In the data rows, the value 128 means zero.
Here are some points:
[139 107 135 110 117 158 118 125  56 142  86 134 152  93 109 164]
[138  98 142  96 106 165 166 188  91  74 167 144 190 144 110 132]
[ 95 128 134 167 167 128  97  70 166 126 159  75 169 102 192 168]
[120 186  99 122  93  61 156 127 146 155 157 154 100  98 164 112]
[116 134 171 140 120 152 106 151  67 179  91 135  95 136  87 121]
[ 84 160 105 159 178  91 115  59 150 133  57 144 157  91 208 108]
[102 136 121 124 131 110 121  83  85 113 104 156 135 114 182 135]
[ 96 133  91 148 169 104 118  73 142 121  89 122 176 114 186 137]
[115  59 122 137 169 136  62  63 194 133 113   9 169 101 128 161]
[134 200  86 136 102  73 156 144 160 143 153 162  80 114 178 112]
[164 176 103 119  84  82 195 191 185 110 178 156  89 117  92 130]
[121  32 124 142 169 128  65  63 216 144 102  16 160 113 109 148]
[128 111 161 120 111 151 139 125 102 113 118 156  92 112  78 126]
[106 126 140 122 119 117 167 120 131  79 176 139 169 143 169 107]
[107 139 138 124 103 103 178 129 136  91 173 156 149 149 168  89]
[123 103 119 144 162 160  83 138 139 163 137  64 153 137 121 150]
[ 99 138  99 138 178 110 112  83 119 114  77 148 165 113 173 137]
[127 100 173 125 117 150 126 128 102 119 130 141 108 102  58 128]
[130 106 178 136  98 152 163 185 130 139 153 145 136 165 130  66]
[107  97 164 125  98 149 178 177 100 143 162 126 139 159 110  66]
[137  80 165 113  84 136 203 174 184  60 193 143 133 136  62  64]
[164 201  61 109 121  83 132 134 139 129 152 147  84 144 200 139]
[122 149 155 133 119 116 179 113 143  82 185 175 149 154 182  93]
[150  86 129 137 158 185  98 120 176 102 188  58 148 129  86 160]
[142  92 145 140 112 114 171 108 162  92 167 127 165 143 147  86]
[ 98 127 136 163 160 133  96  82 151 135 147  85 158 108 181 162]
[104 142 136 133 139 111 125  86  84 132  99 143 101 116 176 123]
[153 140  70  86 104 128 125 187  91 148 113 117 141 106 102 149]
[126  75 146 135  89 109 162  99 151 128 159 114 150 135 112  79]
[176 153 104  92 113 112 150 186 166 121 152 135  66 117  63 110]
38 more points follow, each with its number after it:
[124 139 123 140 144 124 114  83 101 123 123 139 118 132 161 142] 0
[121 131 183 149 109 160  92 153  86 180  88 134  86 144  98 124] 1
[127 113 148 132  97 144 141 196 165 143 127 115 112 166 105  78] 2
[127 145 126 135 141 122 119  85  82 122 113 150 110 132 160 138] 3
[110 114 157 129 112 162 107 151  69 171 112 150 112 157  93 147] 4
[156  97 138  79 138 147 171 186 105  77 156 142 173 150  98 126] 5
[160 185  90 131  85 100 152 204 142 185 145 115  78 154 110 114] 6
[137 197  77 112 108  63 162 127 126 135 161 148 112 127 177 135] 7
[162 149  75  71 104 122 133 196  83 141 127 102 143 118 100 167] 8
[127 131 105 157 180 148  85  75 154 115 164  84 167 111 205 178] 9
[120 141 160 135 130 145 113 160  56 165 104 136 110 143 120 119] 10
[131 138 120 126 144 126 118  78  82 113 113 151 119 128 160 149] 11
[113 107 119 134 140 146 128 115 196 108  88 112 138 113 107 102] 12
[152 148  87 116  93 102 133 196 176 194 116 121  75 145  93 111] 13
[103 130 147 124 103 111 185 127 128  82 181 159 159 149 172  82] 14
[126 108 164 143 113 159 125 111 107 116 120 160 113 113  81 144] 15
[112 113  93 116 180 131 123 111 136 139  60 132 166 105 136 154] 16
[131 164 131 118 163 135  99  83  62 109 105 151 133 137 186 149] 17
[137 112 134 113 127 180 108 151  22 126  88 134 157 102 104 187] 18
[ 94 143  86 154 170 104 112  76 143 119  83 141 168 109 211 127] 19
[158 187  60 107 114  72 149 121 108 123 143 160 108 119 198 134] 20
[145 119 127  94 140 161 110 146  54 120  99 129 159 128  93 188] 21
[142 105 142 103 141 175 103 137  67 121 107 128 156 135  96 206] 22
[125 118 125 136 154 137 122 110 201  99  76 133 132 107 102 106] 23
[142 177  79 128  92  88 132 138 154 132 139 123  90  97 166 112] 24
[135 108  91 117 175 145  99 132 138 103  63 112 186 116 130 171] 25
[100 153 145 128 144 116 127  71  32 122 103 166 127 114 193 141] 26
[140 162  94 131  94  94 122 125 143 137 132 116  97  99 154 114] 27
[118 102 119 167 146 155  76 154 191 164 161  37 136 158 109 161] 28
[154  90 163 112 109 132 197 166 177  43 200 155 113 133  49  62] 29
[133 197  80 113 106  63 167 126 127 138 163 150 109 126 175 133] 30
[108 131 153 121 139 124 129 102  56 123 125 161 129 137 152 127] 31
[109 130 122 148 179 141  93  66 138 127 168  71 172 122 183 167] 32
[149 117 170 122 116 153 133 130  94 108 133 158 103 116  91 132] 33
[106 135 151 119 146 118 123  86  45 120 119 162 126 129 158 136] 34
[132 106 166 121 109 158 142 131 106 113 120 155  86 111  61 124] 35
[ 88 133 120 169 157 125  95 151 148 173  47 133 135 127 142 103] 36
[141  90 124  68 133 156 185 169  70  98 150 144 196 144 103 127] 37
Which two of these numbered points are nearest to each point below, ignoring the 2 directions in which the first points spread most? Their numbers follow each, nearest first.
[128 130 168 143 105 146  97 150  99 177  91 131  85 140  99 121] > 1 10
[145 110  97 116 192 150  82 143 152 136 136  67 167 119 114 184] > 20 7
[120  96 146  97 146 148 118 126  76 139  85 149 152 132  93 189] > 22 21
[125 111 147 133  93 140 149 205 186 139 132 111 113 169 105  67] > 2 36
[119  82 115 136 159 124  76  73 187 134 120  34 159 105 137 156] > 30 7
[118 123 164 136 125 159 113 167  70 186  95 138 102 148 109 134] > 10 4
[119 108 163 134 124 139 127 121 110 118 123 141 114 103  80 127] > 35 15
[187 141  92 100 101 113 149 169 213 127 156 132  89 135  62 120] > 24 13
[105 124 151 144 106 100 191 123 144  74 184 154 159 145 172  81] > 14 19
[106 116  95 141 152 135  92 132 164 169  39 107 122 136 135 109] > 36 2
[157 189  74 100 112  75 129 120 163 136 143 138 105 128 173 129] > 7 30
[109 147 132 138 139 120 123  72  70 115 104 173 121 117 196 143] > 31 11
[110 105 167 129  83 146 183 193 123 148 168 127 140 175  94  50] > 2 19
[108 132 143 125 115 112 174 118 133  72 185 148 164 144 165  98] > 14 32
[153  97 145  95 106 139 182 174 173  49 189 131 126 157  58  86] > 29 19
[143 125 108 120  93  74 138 110 141 163 106 121  93  96 135 113] > 27 24
[107 136 140 121 103  99 178 116 129  85 174 152 153 146 167  90] > 14 19
[132 115  86 120 181 138  97 127 127 104  60 116 189 117 151 174] > 25 16
[101 145  87 144 159  96 125  81 144 126  84 134 164 115 185 131] > 19 12
[146 155  88 119  93  95 138 185 174 191 116 126  73 143 107 102] > 13 6
